The same turns and mirrors carry the whole set onto itself, and each row onto the other rows of its family. Which rows share a family with each named row? Give them in list order.
These 32 rows form 4 families of 8 rows each.
rukuv: [ -9  13 -21   4   0   4   1  16 -42  -2  11  26 -19  13   0  -5  25   7
   1   0  -2]
kitab: [ -2  43 -26  22  -5  12 -19  -6 -21  -7  -4 -13  13   3  -6   1   1 -10
   5  -4  25]
Pana: [-19  16 -33   1   5  23 -38   6 -34   8  -1  20   9  26  -4   2  14   8
   2  -5  11]
kugi: [  4   9 -38  16 -20  -5 -37 -10 -33  12   2  21  23   3 -11  -2   0  10
   1  15  15]
pobon: [ -4   2 -40   7  -7  -3 -36 -12 -35  18   0  13  19   0   2  -1  -1   7
 -10  19   3]
pofaz: [  1  41  -8  33  11   5 -20 -20 -20  -9   9  30  -6   1   4  14   8  -3
   8 -10   4]
ripos: [ -8  12 -25   8   1   7 -11  20 -40   4  10  28 -19   5   0  -8  30   5
  -4  -7  -1]
vetuf: [  5  17 -36  17 -17 -20  -9  -5 -33   8  15  21 -15 -11  -2  -7   8   4
  -1  18  -8]
kifad: [-10   9 -27 -10  -2  20 -45  -3 -34  12  -1  22   6  18 -12  -8  19   3
  -2  -6   4]
Vivu: [  6  37 -16  25   8  -8 -27 -18 -20  -2   7  22 -15  -8   5  17   4  -5
   3 -20  -2]
Kodab: [ -1   2 -34  16  -8   2 -40  -6 -43  19  -4  13  22   7  -3  -4   1   3
  -1  14  10]
nikod: [ -1  42 -28   8  -2  12 -19 -10 -10  -5  -1 -12   4   1  -3  -1   8 -18
   0  -7  20]
podin: [  1  21   5  20 -10  12 -24 -15 -15  -5  12  18 -17  10  -1  -4  -5  19
   6   4 -21]
Pur: [ -1  50 -29  14  -3   7 -18 -15 -13  -9  -5  -5   9   3  -6   0   2 -14
  -3  -5  14]
bamim: [  0  48 -12  28   5   2 -19 -25 -14  -1   6  26 -13  -5   1   8   3   1
  -1  -9  -5]
pav: [-12   8 -32  -9   2  16 -40   5 -35   4  -4  22   7  10 -10  -5  23   8
  -8  -8   5]
pani: [ -2  22 -18  13 -18  21 -13  -5 -18  -6  -4 -19  10  14 -11  -5  -3   8
  21  -2   7]
Lor: [ -1   9 -40   9  -7  -1 -46 -13 -32  23  -2  17  14  -3  -4  -3  -1   3
  -4  15   9]
tuvob: [  6  38 -34  16  -4   4 -19  -4 -20  -5  -9  -7  14   0   7   6   6 -11
   7 -15  21]
vor: [  3  25 -19   2 -22  14 -15  -8 -13   2  -7 -21   1   9  -8 -10  -6  10
  12   3   1]
vob: [  2  22  -4  30 -10  12 -14 -14 -15  -1   4  15 -14  12  -6   2  -8  18
  24  -7 -14]
gaku: [  7  24   1  28  -9   7 -17 -17 -23  -1   2  22  -9  10  -2   4  -6  25
  19  -1 -14]
rumut: [-17  24 -30   3   7   8 -10  12 -35   4  11  21 -29  13   4  -3  23   2
   0  -2 -10]
gege: [ -9  14 -28   0   4   0  -5  11 -29   2   9  29 -25   2  -1  -7  25   4
 -10  -1  -7]
poz: [  2  22 -13  10 -21  24 -17   1 -15  -8  -4 -11  11  17   1 -15  -3  12
   9   9   3]
Gil: [ -9   6 -30   5   2  20 -43   7 -40   6  -4  21  14  14 -11  -7  21   1
   1  -3  12]
Ruvo: [ -1  25 -22   5 -17  18 -14 -10  -9  -7 -10 -13   3  13  -9  -7  -9  11
  19   0  -6]
ruf: [  1  13 -35  21  -3 -16  -1   5 -39   7   9  21 -12  -9   9  -1   5   7
  -1  21   4]
tiko: [  1  26  -4  19  -8  10 -13 -24 -11  -1   6  22 -16   7  -4   3  -3  18
  15  -7 -22]
Fenu: [ -1   6 -33  24  -7 -13  -7   2 -40  17  15  19  -8  -6  12  -4   5   5
  -5  19  -3]
subu: [  2  48 -10  38   4   3 -19 -17 -20  -4   9  23  -8   2  -2  10   2  -8
   3 -12   5]
toviz: [  0   9 -33  11  -6 -17  -3  -2 -33  14   9  22 -17  -6   8  -3   5   7
 -12  16  -9]

Which other rows belong to the same family as Lor? rukuv, pofaz, kifad, nikod, vor, gaku, ruf
Which other rows belong to the same family as subu? pobon, ripos, Pur, pav, vob, Ruvo, Fenu
Which other rows belong to the same family as Vivu? Pana, kugi, vetuf, podin, tuvob, rumut, poz

The same turns and mirrors carry the whole set onto itself, and each row onto the other rows of its family. Which rows share a family with each named row? Give them in list order.
These 25 rows form 5 families of 5 rows each.
sem: [  4  14 -19 -24  -9   1  -7  13 -12  -1   3  -9  -3  -3  20   5  20   8
  -1  17  -8   0  21   2  13  12  15   3  -4]
muti: [  1  10 -25  -8 -12  -5  12   3 -32  16 -24  10  13   0   1 -12  15   8
  -4  -7  -9   7  31 -11  17  19   3  32  25]
fafu: [  0   1 -18  15  -1 -10  -7  -7 -15  21 -24  11  25 -13 -14   5  12 -10
  13  25   3  33   1 -16  13   3  -2  14   8]
Bip: [ -4  11 -20  17  -4 -10   2   4  -4   4  -5   4  46 -16  -4   3 -12  -5
 -29   8 -18  17  17 -19 -20  16   8  -6   6]
tok: [ -3   4 -24   8  -9 -12   3   8   1   4 -10  -1  51 -18  -4  11 -12 -11
 -26   6 -10  16  19 -22 -13   7   7  -5   2]
fudag: [ 17   1  15  -5 -19  -3   7  15 -26  -4  15   8  18   2 -13   0  12  -2
  -6  -1 -22  20   6 -19  -9  15  18  -5 -12]
gaf: [  3  -4 -24  13  -9 -12  -4 -12  -9  17 -21   3  18 -11 -11   4   5  -8
  11  25   1  34   7 -22  22  -4  -3  15  10]
tupo: [  4   9 -27 -14  -7  -6   5   0 -33  13 -27   7   8  -1  -2  -8  19  10
  -3 -11 -11   8  29 -18  17  17   0  29  16]
gini: [ 12   4  12 -10 -16  -1   8   8 -25   2  17  13  23  -6 -18  -1  16   4
 -14   0 -16  23  14 -22 -12  11  23  -6 -12]
kole: [  1   9 -23 -11  -4  -6  11   7 -33  10 -19  12  11  -2   2 -17  26   9
  -2  -5  -5   9  29 -17  16  21  -6  31  17]
noti: [ 14   1  11   0 -16   0   8  13 -25  -1  18  17  23  -6 -16   0  19  -2
  -9   2 -24  22  15 -17 -16  14  20  -8 -14]
vib: [  4  11 -24  18  -6 -15   5   8   0   5   0  -1  45 -25   0   5 -11  -2
 -24   4 -12  14  13 -23 -16  13  10  -6   3]
kised: [  1  10 -14 -24  -9   8   1  10 -16   0   4  -2  -3  -1  19   3  14   2
  -2  29 -17  -1  26   2  13  13  20  -3  -2]
Lugu: [ 17   1  17  -6 -19  -6  10   7 -28   0  20  16  25  -8 -17   1   7   1
 -10  11 -20  19   7 -19 -14  13  16  -7 -10]
nas: [  9  11 -15 -20  -4   6   1  12 -16  -5  -1  -7  -8  -5  18   3  18  11
  -5  22 -10  -1  21   6   6   6  15   7   0]
Ked: [ -5  -7 -18  12  -1 -12  -1  -7 -10  17 -25  11  20 -22 -11   6  10  -4
  11  26   1  35   2 -16  14   1  -5  17   8]
komu: [ -2   5 -23  18  -8 -11   6  -1   2   7  -9   0  51 -18  -8   8 -11  -1
 -27   5 -14  14  19 -23 -10  13  10  -7   4]
pafat: [  6   3 -25 -13  -6 -13  13  -2 -28  15 -27  15   9  -5  -4 -11  16  11
  -5  -1  -3   6  32 -24  19  19  -5  30  17]
rof: [  0   8 -27  -8  -1 -11   8  -4 -28  11 -23  14  11   0   1 -18  12  13
  -3  -6 -10   8  27 -19  22  16  -4  32  16]
bok: [  7  14 -14 -22 -11   2  -2  15 -16  -3   5  -8   0   0  21  -1  15   8
   2  23 -16  -2  24   3   9   8  18  -6   0]
Ren: [  4  13 -10 -17 -10   9  -5  10 -13  -4   2  -6   1   0  18   4  13   4
  -6  17 -17  -2  24   7  12  12  21   0  -5]
Zesek: [ -3   8 -26  15  -8 -11   1   3  -3   8 -13   3  45 -27  -6   8  -4  -7
 -32   5 -12  19  18 -24 -17  14  11  -2   5]
zoz: [ -1  -7 -22  22  -7  -8   1 -14  -9  15 -22  10  21 -17 -14   5   6  -6
   4  28   0  35   4 -13  11  -6   4  17   6]
kule: [ 21   1  12  -5 -21  -7   1   7 -26  -4  14  18  15  -2 -13   2  14   2
 -13  -1 -19  17  13 -19 -12  17  18 -10 -14]
mugo: [ -3 -10 -20  24  -8  -8  -2  -9  -7  14 -23   5  17 -12 -12   5   9  -9
   6  24  -1  39   4 -20  10   4  -4  17   5]

Which other rows belong to the same family as tok? muti, fafu, gini, kised
Which other rows belong to the same family as gaf? kole, Lugu, Ren, Zesek
Which other rows belong to the same family as kule? vib, nas, rof, mugo
Which other rows belong to the same family as noti? tupo, Ked, komu, bok

The same turns and mirrors carry the whole set onto itself, and each row onto the other rows of its family. Which rows share a family with each named row? Give them in list order.
These 32 rows form 4 families of 8 rows each.
Kimos: [-12 -15   8   8  16  26  -7  12   8  -3  -1  28 -11  -6  -1  11  24 -15
   0 -10 -11  27   4  -1   7   3  15   2  -9 -40  -4  13   5  -1]
ril: [-13 -18  -5  10   9   6  -4  -5   3  -7 -35  10  -3  -6  -3  28  -5   1
  10  -9 -15  11   0 -15  27 -14  18   7   7 -12  24   3  15 -14]
Suge: [  1 -20  13  12   2  -4   6  10 -23   2  -7  17  10  11  11  -5  -2 -20
  -7  -1 -13  19  -9  -4   7 -27   9  20  -8 -43  23  -5 -10   5]
tik: [ -2 -24   4   9   1  -8  -3  15 -17   9  -6  23  10  14   3   0 -15 -19
   0 -11 -14  24  -4   0  11 -25  14  24  -6 -39  15 -12 -12   8]
remaf: [  7  -9  18   6   0   7   0  -3   3  23  28  36  -6  20  14  -6   1   4
 -12   4   9  16   1  12  13   2  -2  -9 -12 -23   2   3   3  18]
Fanod: [  1 -13  13  -8   2 -13   4 -12  -7  23   4  19   3  12   5   7 -34  11
 -21   7   2   8  -4 -20  26 -16  11   3  -5   1  29 -17  -6   2]
Kav: [-27 -16  22  -3  -8  17  -2   1  -8 -18 -10  29  -3  11  -5  -3   3  23
 -10   3   1   2 -13   1   2  -8  14  22  -6 -20   8 -13   3  -3]
suz: [-35 -25  11  -2  -5  19   9   6  -9  -8  -6  26   0   9   1  -6   8  13
 -16   8  13  -7  -5  -2  12 -14  13   4 -10 -10  10 -18   4   2]
Meguk: [-14 -15   4  18  11  20 -13   9   3 -12  -2  18 -12   0   2  11  29 -13
   1 -13  -9  15  -2   1   6   1  16   2   2 -38  -6  15  17   8]
dov: [-16  -7  -1   6  11   2 -14 -16  11   7   5  22 -14   6   2  28  -1  16
 -10  -4  17  -1   8 -19  22  11  16 -17   3   6   6   7  15   0]
Pim: [  6 -14  17   3  -1  -1  -3  -3  -1  21  28  38  -1  18  10  -2   7   2
 -12   3  10  13  -7  10   3   0   2  -1  -9 -19  -8  -3   4  26]
luvu: [  2  -7  21  -4   7   1  -2   3  -8  14  37  28  -3  18  14 -10  -1  -3
 -27  -1   6  17  -3  -1   3   2   9   0 -10 -19  -5  -7  -4  21]
mivek: [-18 -14  -1   7  14   8  -6   1  -2 -11 -25  -1  -8  -6  -3  20 -12  -4
  -8  -8 -17  10   1 -29  28 -14  25   5   6 -17  30   2   7 -17]
ser: [-33 -23  18  -9   3  23  -6   1   0 -14 -14  28   3   5  -8   3  -5   9
 -11  10   5   0  -7   2   8 -15  10  18 -12  -9   5 -17   3   1]
tafek: [-40 -26  14  -2  -6  18  -1   1  -2 -14  -4  26  -1  10  -3   5   3  16
  -8   5  15   4  -9  -2  10 -13  10   7  -9 -17  11 -21  -1  -5]
buve: [-12   2  10   1  16  16  -2 -17  12   0   6  21 -16  -5   8  16   4  15
 -16   2   3   2   0 -16  18  17  15 -17   1   9   2   7  19   0]
Lenu: [ -2  -6   6   2   2 -18   1 -14 -13  11   1  15   6  14  11   7 -35  12
 -15   1   1  -1  -8 -14  22 -12  14   4   4  10  22 -17   1   9]
sireb: [-13  -7   4  -2  10  11 -15 -13  19   8   9  19 -19   1  -4  23  -3  18
 -12  -4   5   5   4 -14  24  13  17 -16   6   7  -1   3  21   4]
moze: [ -7 -17   5  16   9  18  -7  -2   9 -10   4  21 -15  -1   1   9  20 -16
  -3   0 -14  25  11   4   8   6   7  10  -6 -33 -13  18  16   1]
Sumu: [-15 -10  -2   9   9   0  -4  -3   2  -9 -24   3   4 -15  -5  21 -12  -5
   7  -8 -18  14   2 -33  19 -11  16   7  -3 -13  23   6   9 -17]
kesel: [ -4  -7  11  -9   7 -11   1   0 -14  16  -2  18   9  13   9   9 -27  14
 -14 -11   5   4 -14 -20  21 -18  21  -2   3   2  33 -21  -4   5]
tizus: [ 19   1  -4  19  15 -15   0  -3  -5  23  15  15 -10   3  19  13  -6 -13
  -4 -20 -15  26   3 -17  21   6  19 -11   6 -21  13  13   4   7]
Nepi: [-21 -19  -2   6  13  -1 -10   1  -6 -11 -26   2  -3  -9  -8  23  -6  -5
  -8  -7 -16   6  -8 -31  20 -16  30  12  10 -14  21  -4   6  -7]
tabed: [ -5 -14   3  -5   4 -13  -3  -4  -8  24   8  14   0  20  12   5 -35   4
 -25   8  -7   6  -2 -17  22 -13  12   0   4  -5  27 -20  -9  -2]
Zurur: [ 27  -1   3  12  19 -12  -8  -4  -1  24   5  11  -8   2  10  13  -8 -18
 -11 -10 -23  19   3 -17  21  -2  17  -2   7 -19  11  19  12  15]
Bil: [-12  -4   6  -3  10   8  -5 -13  10  -1   6  22 -12   2   2   9   6  23
  -6  -2   4   4   8 -21  27  18   3 -21   0   6   1  -9  20   7]
tozep: [ 16  -9  -6   9  23 -10  -4  -3   3  25  12   9  -3   1  15  21 -10 -25
  -8 -13 -10  27  10 -18  26  -4  14 -15   3 -11  12  10   9   9]
Gid: [  1 -21  11   8   6  -1  -1  10 -15   8  -4  17   5  11   8  10 -12 -24
 -10  -9 -12  25 -11   3   2 -30  24  28  -3 -37  18   5  -9  -1]
Mafil: [  1 -12  17   1   9   8  -1   1  -7  17  24  40 -10  24  15  -4   2   1
 -22  -2   7  12  -6  18  10   3  13   1  -3 -17  -5 -10  -2  24]
sagos: [ 21  -2   5  15  17 -12 -19  -9   7  20   7  12 -10   2   5  23 -13 -16
  -4 -11 -21  28  -2 -16  21  -1  15  -1   7 -27  12  17   5   8]
pitur: [  2 -20  17   6   1   4   4  13 -14   5  -4  16   4   5   5 -11  -4 -18
  -9   0 -25  22 -15   0  11 -25  12  20  -6 -44  16  -8  -6  11]
tisib: [ -8 -14  13  17   9  19  -7   2   6 -13  -6  23 -10 -10  -5  12  30  -6
   5 -12  -1  15  -5  -1  10  -2  15   3  -7 -33  -6  19  18  12]

Which other rows belong to the same family as dov? remaf, suz, Nepi, tabed, sagos, pitur, tisib
Which other rows belong to the same family as Meguk? Suge, Fanod, Pim, mivek, tafek, sireb, Zurur
Which other rows belong to the same family as Kimos? tik, ser, buve, Lenu, Sumu, tizus, Mafil

The same turns and mirrors carry the whole set onto itself, and each row onto the other rows of its family. Which rows share a family with each named row? Give them in list order.
These 28 rows form 7 families of 4 rows each.
tatal: [ -5   5 -18   7 -16  19   1  -9]
Furub: [  7  12   4 -24  19   3   4  11]
deren: [-13  10 -22  -7   9  22   1  13]
lepar: [ -5  11 -25 -13  13  18   7  -6]
Siz: [  7  -1  16   1 -19   3  -5  -1]
sot: [  0  -2   7 -28  12  -3   7  -4]
Sev: [13 -6 17 -8 -9  1 -1 -1]
ruzag: [-16   4 -20  -4  16  15  11  -1]
vem: [-15   2 -16   8  -9  20   4  -9]
zevo: [-11  12 -20  -7 -11   5 -18  -2]
dud: [ -3  -1  20  -2  -9   1 -13   7]
buses: [  4 -16  15  -2  -5  -2  -4  -1]
muza: [ 10   9  13 -13  12   0  12  14]
Lenut: [ -3  14 -20  -7  15  15  17   5]
Fazok: [ -3  14 -27  -5   7  19   7   6]
bizon: [ 10   2  16 -10  -9  -3 -14   1]
sunok: [-11  13 -12  -7  19  16  17   9]
tobim: [ -2   0 -13   1 -16  13 -11 -15]
kivo: [ -2   1  -9  -2 -22  22  -5  -8]
katu: [ -5   7 -23 -12  16  -6   1  -5]
miva: [ 13   7   0 -12  19  -2  11  13]
merog: [ -6   2  12 -23 -15   7 -14  -2]
Pip: [-13  -9  -8  -3 -15  24  -4  -7]
Lom: [-14  -2 -12  10 -12  12  -9  -9]
fimul: [ -2  -3  14   9 -16   3  -7  -3]
Zoza: [ -4   6  12 -17  19   5   8  14]
Seva: [ 2  7 19 -7 10 -1  5 16]
dif: [ 3  4  1 -6 21 -4  1 19]

Which other rows belong to the same family as lepar? Furub, bizon, tobim
Which other rows belong to the same family as Siz? tatal, muza, Lenut
Which other rows belong to the same family as deren? buses, Pip, dif
Which other rows belong to the same family as vem? sunok, fimul, Seva

